In the data rows, the value 128 means zero.
Here is a table of points, one per row:
np.array([084, 145, 164, 138, 108, 146, 134, 098, 183, 153, 151, 169, 179, 122, 137, 139, 099, 145, 140, 118, 132, 144,
          115, 126, 172, 145, 142, 139, 139, 120, 129, 129])
np.array([164, 129, 090, 141, 092, 130, 124, 071, 109, 116, 148, 140, 143, 131, 132, 119, 124, 103, 108, 160, 133, 160,
          151, 126, 128, 181, 096, 185, 120, 130, 138, 160])
np.array([128, 115, 125, 137, 161, 174, 143, 140, 094, 113, 161, 109, 162, 135, 083, 141, 138, 170, 172, 087, 086, 120,
          126, 121, 149, 140, 111, 148, 130, 142, 132, 109])
np.array([161, 098, 174, 118, 108, 114, 126, 127, 114, 134, 104, 118, 108, 115, 080, 103, 142, 156, 150, 145, 130, 095,
          127, 162, 097, 134, 194, 175, 086, 092, 089, 131])
np.array([110, 128, 115, 119, 150, 101, 105, 111, 130, 129, 103, 147, 107, 142, 128, 060, 088, 106, 133, 144, 131, 146,
          097, 119, 134, 097, 113, 129, 189, 139, 138, 174])
np.array([109, 159, 085, 122, 136, 153, 148, 118, 149, 071, 096, 120, 097, 136, 116, 152, 083, 160, 124, 151, 123, 125,
          152, 088, 117, 130, 142, 099, 131, 102, 113, 103])
np.array([073, 110, 129, 177, 096, 118, 139, 102, 138, 103, 137, 102, 127, 153, 140, 128, 143, 097, 134, 113, 145, 100,
          139, 133, 130, 083, 161, 138, 122, 094, 156, 137])
np.array([113, 133, 115, 116, 078, 125, 158, 169, 076, 141, 145, 136, 139, 136, 151, 140, 156, 096, 100, 123, 094, 127,
          167, 119, 139, 111, 163, 123, 122, 118, 109, 163])
np.array([152, 119, 144, 142, 118, 127, 155, 109, 143, 147, 103, 135, 108, 157, 131, 133, 139, 114, 140, 148, 142, 142,
          174, 102, 148, 112, 086, 104, 085, 182, 115, 125])
np.array([133, 111, 143, 143, 156, 138, 144, 134, 103, 169, 125, 141, 111, 146, 199, 095, 136, 149, 130, 129, 139, 165,
          090, 131, 120, 113, 133, 134, 149, 115, 105, 105])
np.array([143, 117, 107, 160, 110, 128, 138, 109, 099, 105, 127, 131, 135, 150, 123, 135, 125, 099, 182, 137, 141, 136,
          105, 126, 092, 154, 101, 140, 112, 179, 134, 112])
np.array([106, 168, 147, 137, 105, 129, 148, 165, 086, 081, 146, 163, 118, 106, 150, 158, 122, 108, 099, 141, 168, 105,
          112, 125, 139, 076, 127, 156, 138, 107, 157, 145])
np.array([133, 091, 110, 129, 143, 159, 126, 146, 124, 138, 104, 083, 121, 065, 105, 137, 108, 123, 088, 140, 132, 142,
          148, 126, 131, 116, 138, 124, 121, 130, 159, 095])
np.array([100, 180, 123, 148, 112, 111, 142, 121, 111, 136, 111, 146, 148, 111, 098, 153, 178, 067, 079, 090, 168, 100,
          119, 144, 099, 108, 171, 121, 149, 153, 091, 137])
np.array([118, 115, 069, 121, 127, 101, 102, 155, 144, 149, 103, 125, 121, 119, 137, 153, 133, 127, 156, 110, 110, 117,
          155, 118, 162, 133, 134, 129, 110, 131, 125, 103])
np.array([185, 146, 109, 100, 103, 143, 130, 171, 153, 116, 090, 062, 142, 115, 158, 096, 140, 146, 122, 079, 162, 119,
          130, 116, 149, 150, 148, 123, 104, 117, 145, 117])
np.array([145, 100, 139, 106, 164, 076, 163, 110, 110, 145, 150, 174, 147, 129, 116, 112, 115, 146, 125, 111, 122, 139,
          120, 101, 109, 127, 120, 101, 078, 102, 124, 132])
np.array([138, 131, 136, 082, 157, 190, 126, 118, 120, 159, 111, 101, 140, 142, 146, 122, 106, 107, 114, 113, 133, 078,
          129, 126, 126, 120, 122, 115, 120, 143, 150, 101])
np.array([150, 169, 086, 141, 121, 129, 106, 154, 124, 139, 136, 103, 136, 126, 108, 088, 157, 106, 141, 188, 105, 131,
          153, 078, 094, 120, 111, 148, 129, 132, 119, 120])
np.array([113, 134, 086, 133, 141, 158, 137, 117, 134, 111, 085, 135, 101, 110, 133, 116, 137, 127, 137, 127, 111, 113,
          114, 128, 145, 154, 134, 113, 110, 133, 162, 119])
np.array([104, 109, 100, 119, 161, 119, 130, 109, 127, 154, 121, 081, 106, 113, 110, 161, 152, 149, 147, 158, 165, 105,
          125, 123, 156, 140, 114, 131, 151, 154, 110, 096])
np.array([159, 136, 117, 074, 156, 146, 078, 176, 127, 127, 104, 112, 138, 147, 129, 173, 104, 106, 123, 117, 145, 093,
          145, 138, 135, 134, 125, 118, 128, 100, 106, 124])
np.array([127, 142, 141, 088, 158, 103, 159, 126, 169, 128, 168, 138, 122, 100, 160, 104, 122, 111, 141, 135, 109, 135,
          120, 168, 090, 128, 168, 159, 103, 130, 109, 131])
np.array([116, 115, 136, 103, 082, 140, 117, 127, 113, 102, 122, 147, 166, 125, 134, 184, 146, 120, 163, 163, 158, 162,
          120, 157, 119, 112, 116, 094, 123, 151, 143, 139])
np.array([102, 144, 196, 124, 140, 089, 133, 135, 142, 122, 127, 106, 123, 127, 146, 120, 095, 095, 125, 122, 113, 158,
          097, 104, 132, 160, 101, 106, 150, 122, 121, 136])
np.array([153, 171, 101, 139, 169, 139, 123, 107, 165, 126, 153, 117, 099, 112, 109, 118, 131, 145, 134, 116, 144, 089,
          143, 118, 162, 127, 129, 117, 109, 142, 151, 128])
np.array([136, 108, 143, 107, 129, 094, 114, 132, 122, 126, 122, 186, 135, 135, 127, 122, 152, 154, 120, 116, 117, 157,
          156, 104, 134, 121, 136, 109, 190, 100, 171, 118])
np.array([170, 110, 125, 143, 098, 138, 146, 125, 137, 149, 102, 131, 080, 100, 106, 119, 104, 174, 160, 091, 100, 103,
          136, 183, 098, 099, 109, 150, 155, 133, 065, 118])
np.array([119, 141, 125, 156, 129, 114, 115, 151, 161, 122, 108, 126, 194, 147, 114, 128, 135, 154, 105, 166, 117, 106,
          144, 170, 080, 147, 117, 125, 099, 160, 154, 166])
np.array([136, 116, 110, 130, 135, 161, 135, 155, 133, 109, 134, 132, 130, 133, 084, 087, 110, 110, 129, 158, 164, 126,
          163, 150, 144, 167, 118, 104, 124, 125, 122, 115])
np.array([069, 117, 151, 157, 088, 123, 101, 117, 114, 119, 188, 161, 090, 059, 155, 157, 114, 155, 117, 110, 135, 090,
          106, 122, 145, 131, 137, 100, 146, 166, 122, 138])
np.array([151, 089, 126, 108, 123, 087, 141, 166, 130, 161, 170, 128, 127, 182, 150, 143, 105, 124, 089, 110, 102, 149,
          091, 118, 118, 112, 166, 117, 165, 149, 170, 111])
np.array([115, 091, 115, 108, 121, 134, 137, 115, 156, 109, 140, 146, 094, 125, 145, 108, 177, 158, 133, 115, 144, 122,
          107, 126, 104, 139, 066, 182, 164, 099, 099, 154])
np.array([105, 122, 131, 136, 163, 158, 079, 129, 111, 120, 099, 115, 087, 138, 113, 160, 126, 128, 125, 097, 117, 156,
          133, 106, 100, 120, 114, 148, 107, 146, 104, 151])
np.array([168, 102, 163, 102, 145, 092, 117, 086, 135, 086, 146, 125, 125, 100, 130, 119, 137, 133, 140, 137, 081, 121,
          092, 155, 163, 119, 133, 109, 144, 135, 091, 130])
np.array([139, 090, 117, 168, 161, 166, 099, 115, 171, 127, 113, 141, 144, 111, 120, 156, 130, 114, 120, 133, 122, 122,
          120, 105, 156, 115, 125, 139, 128, 145, 085, 120])
np.array([088, 167, 147, 120, 094, 087, 125, 138, 093, 146, 119, 115, 177, 157, 117, 112, 132, 123, 066, 105, 140, 155,
          121, 164, 155, 105, 132, 139, 110, 117, 126, 119])
np.array([134, 139, 175, 138, 134, 119, 136, 143, 141, 182, 137, 115, 126, 146, 111, 144, 114, 147, 141, 138, 112, 175,
          090, 120, 141, 163, 133, 114, 108, 074, 152, 170])
np.array([094, 162, 151, 128, 109, 115, 135, 119, 122, 154, 164, 146, 117, 160, 127, 108, 129, 131, 103, 133, 108, 142,
          107, 142, 107, 120, 115, 102, 120, 069, 182, 079])
np.array([174, 151, 157, 160, 138, 144, 106, 102, 109, 098, 143, 111, 151, 160, 163, 120, 141, 137, 164, 148, 121, 147,
          179, 135, 098, 157, 122, 114, 151, 139, 146, 160])
There is one direction along which these points spread out most. Take the direction at right angles to it along which they spread out most. Then take the direction at right angles to both along which they spread out most. Go by this last direction. How far along it is each point below, from 0 to 99? 50 is the average, and the first point above lies past it. One standard deviation of the points above along it is 16.
np.array([100, 180, 123, 148, 112, 111, 142, 121, 111, 136, 111, 146, 148, 111, 098, 153, 178, 067, 079, 090, 168, 100,
          119, 144, 099, 108, 171, 121, 149, 153, 091, 137]) 75
np.array([136, 116, 110, 130, 135, 161, 135, 155, 133, 109, 134, 132, 130, 133, 084, 087, 110, 110, 129, 158, 164, 126,
          163, 150, 144, 167, 118, 104, 124, 125, 122, 115]) 36
np.array([143, 117, 107, 160, 110, 128, 138, 109, 099, 105, 127, 131, 135, 150, 123, 135, 125, 099, 182, 137, 141, 136,
          105, 126, 092, 154, 101, 140, 112, 179, 134, 112]) 38
np.array([151, 089, 126, 108, 123, 087, 141, 166, 130, 161, 170, 128, 127, 182, 150, 143, 105, 124, 089, 110, 102, 149,
          091, 118, 118, 112, 166, 117, 165, 149, 170, 111]) 41
np.array([109, 159, 085, 122, 136, 153, 148, 118, 149, 071, 096, 120, 097, 136, 116, 152, 083, 160, 124, 151, 123, 125,
          152, 088, 117, 130, 142, 099, 131, 102, 113, 103]) 53
np.array([170, 110, 125, 143, 098, 138, 146, 125, 137, 149, 102, 131, 080, 100, 106, 119, 104, 174, 160, 091, 100, 103,
          136, 183, 098, 099, 109, 150, 155, 133, 065, 118]) 78
np.array([138, 131, 136, 082, 157, 190, 126, 118, 120, 159, 111, 101, 140, 142, 146, 122, 106, 107, 114, 113, 133, 078,
          129, 126, 126, 120, 122, 115, 120, 143, 150, 101]) 46
np.array([073, 110, 129, 177, 096, 118, 139, 102, 138, 103, 137, 102, 127, 153, 140, 128, 143, 097, 134, 113, 145, 100,
          139, 133, 130, 083, 161, 138, 122, 094, 156, 137]) 63
np.array([174, 151, 157, 160, 138, 144, 106, 102, 109, 098, 143, 111, 151, 160, 163, 120, 141, 137, 164, 148, 121, 147,
          179, 135, 098, 157, 122, 114, 151, 139, 146, 160]) 17
np.array([119, 141, 125, 156, 129, 114, 115, 151, 161, 122, 108, 126, 194, 147, 114, 128, 135, 154, 105, 166, 117, 106,
          144, 170, 080, 147, 117, 125, 099, 160, 154, 166]) 26
np.array([115, 091, 115, 108, 121, 134, 137, 115, 156, 109, 140, 146, 094, 125, 145, 108, 177, 158, 133, 115, 144, 122,
          107, 126, 104, 139, 066, 182, 164, 099, 099, 154]) 66
